The same turns and mirrors carry the whole set onto itself and the rows of a family onto each other. Which other rows belong to the same family as each row named below? List them in the order they appear above.
These 15 rows form 5 families of 3 rows each.
S: [.11, .16, -.25, -.13, .03, -.03, .02, .06, .08, .25]
C: [.17, .31, -.22, .02, -.08, .19, .22, .02, .08, -.13]
L: [.04, .09, -.26, -.03, .03, .15, .00, -.01, .05, .35]
G: [.01, -.01, -.07, -.26, -.18, .13, .10, -.01, -.09, -.03]
W: [.25, .20, -.21, .08, -.04, .26, .22, .06, .03, -.13]
D: [.21, .08, -.27, -.06, .09, .03, .00, .11, .03, .26]
E: [.11, .25, -.25, .14, -.06, .33, .19, -.05, .07, .00]
J: [.20, .27, -.09, .06, .10, .27, .12, -.17, -.07, -.15]
F: [.19, .17, -.15, -.04, .25, .08, -.04, -.10, -.03, .20]
R: [.23, .27, -.06, .09, -.04, .29, .09, -.13, .07, -.12]
Q: [-.01, -.05, -.10, -.16, -.20, .33, .07, -.09, -.09, .04]
Y: [.08, -.01, .02, -.20, .05, .21, -.05, -.16, -.19, .01]
H: [.12, -.10, -.05, -.22, -.12, .21, .04, .03, -.12, -.01]
T: [.21, .19, -.12, -.03, .12, .08, -.09, -.08, .11, .26]
B: [.10, -.02, .07, -.23, -.09, .20, -.09, -.14, -.06, .04]

Which other rows belong to the same family as D? W, H
Which other rows belong to the same family as L? E, Q
Which other rows belong to the same family as C? S, G

The same turns and mirrors carry the whole set onto itself and the rows of a family onto each other. Which other rows belong to the same family as each row named below? List them in the order they appear above.
These 18 rows form 3 families of 6 rows each.
Pogu: [-.19, .14, .09, .19, .03, -.01, -.05, -.04, -.10, -.03]
zigam: [.21, .05, -.13, -.06, -.03, .01, .14, .10, .12, -.11]
dezin: [-.22, -.06, .07, -.03, -.22, .00, -.09, -.20, -.07, .06]
vum: [.24, .08, -.01, .02, -.04, .05, .06, .13, .10, -.15]
Pozo: [-.09, .07, -.16, .04, -.08, -.02, -.23, -.14, .01, -.18]
furo: [.22, .08, -.05, -.05, .01, .04, .14, .10, .10, -.11]
dep: [.10, .00, .14, .02, .00, .15, .21, .10, .06, .11]
mazu: [-.12, .06, -.14, .07, .04, -.10, -.17, -.11, .02, -.16]
Geke: [-.23, .10, .13, .15, .03, -.10, -.03, -.07, -.02, .06]
falis: [.16, -.15, -.04, -.23, -.14, .09, .13, -.04, .06, -.03]
mez: [.12, -.20, -.04, -.20, -.13, .11, .15, -.04, .03, .01]
far: [-.22, -.09, .03, -.03, -.13, -.05, -.12, -.21, -.06, .10]
gunu: [.11, -.03, .17, -.06, -.01, .14, .21, .06, .03, .11]
gos: [.10, -.06, .22, -.02, -.04, .17, .18, .08, -.05, .06]
levu: [-.20, -.11, .01, -.03, -.13, -.03, -.15, -.24, .02, .05]
gop: [.15, -.16, -.03, -.20, -.21, .04, .09, -.02, .02, -.11]
Pur: [-.20, .13, .07, .16, .05, -.07, -.07, -.05, -.07, .06]
Sutiz: [-.11, .06, -.16, .04, -.02, -.10, -.21, -.13, .01, -.11]

Which other rows belong to the same family as Pur? furo, falis, far, gunu, Sutiz
Which other rows belong to the same family as zigam? dep, mazu, Geke, mez, levu

The same turns and mirrors carry the whole set onto itself and the rows of a family onto each other. Which other rows belong to the same family as each row named below? List them in the order they appear above.
These 18 rows form 3 families of 6 rows each.
gifir: [-.23, .13, -.06, -.07, -.01, .01, .04, -.19, -.08, .00, -.04, .12, .17, .15, .24]
Reva: [.09, .11, .08, -.02, .12, -.16, -.21, -.19, -.16, .05, .09, -.04, .12, .09, .03]
Minu: [-.23, -.08, -.14, .00, -.12, .02, .06, -.11, .06, .05, -.03, .24, .19, .08, .11]
Puzi: [-.08, -.15, .10, .19, -.04, .12, .02, .01, .09, -.15, -.05, .01, .11, .28, .08]
pelav: [.02, .08, .07, .14, .20, -.11, -.08, -.23, -.02, .11, .21, .03, .01, .05, -.15]
Vogar: [-.10, .10, -.04, -.11, .10, -.07, .11, -.24, .16, -.05, .06, .15, -.06, -.10, -.20]
Nozet: [-.11, .02, .11, -.17, -.05, -.21, -.10, -.13, -.11, -.11, -.17, -.09, .08, .01, .06]
Zaze: [-.11, .03, -.06, .11, .13, -.06, .02, -.08, .01, .14, .20, .26, -.02, .08, -.27]
suk: [.06, .03, .16, .03, .10, -.11, -.03, -.23, .11, -.14, .00, -.15, -.09, -.02, -.08]
fis: [-.09, -.05, .08, -.01, -.01, -.01, .07, .14, .05, -.24, -.11, .09, -.20, .19, -.18]
tes: [.11, .13, -.08, -.05, .07, .18, .07, -.11, .10, -.21, .02, .19, -.01, .22, .14]
nogi: [.16, .09, -.02, -.15, .02, -.12, -.22, .00, -.18, -.07, -.02, .10, .07, .20, .05]
sofus: [-.14, -.07, -.03, .07, -.01, -.05, -.03, .16, -.08, .06, .06, .27, -.01, .21, -.23]
lar: [-.37, -.05, .06, -.03, -.01, -.09, .10, -.02, .03, -.04, -.06, .13, .03, .04, -.24]
Bulim: [-.12, -.02, .12, .27, .01, .03, .06, -.13, .03, -.02, -.01, -.09, -.05, .19, .18]
pulon: [.03, .09, -.09, -.28, -.04, -.09, -.01, .01, -.04, -.21, -.15, .17, -.11, .07, .01]
lepop: [.07, .05, -.14, .10, .02, .09, .12, -.17, .17, -.04, .07, .21, -.15, .05, .12]
Zem: [.08, -.03, -.01, -.04, -.02, -.05, -.14, .21, -.15, -.09, -.03, .20, -.04, .29, -.09]

Which other rows belong to the same family as Bulim? gifir, Minu, Puzi, tes, lepop
Which other rows belong to the same family as nogi? Reva, pelav, Zaze, sofus, Zem

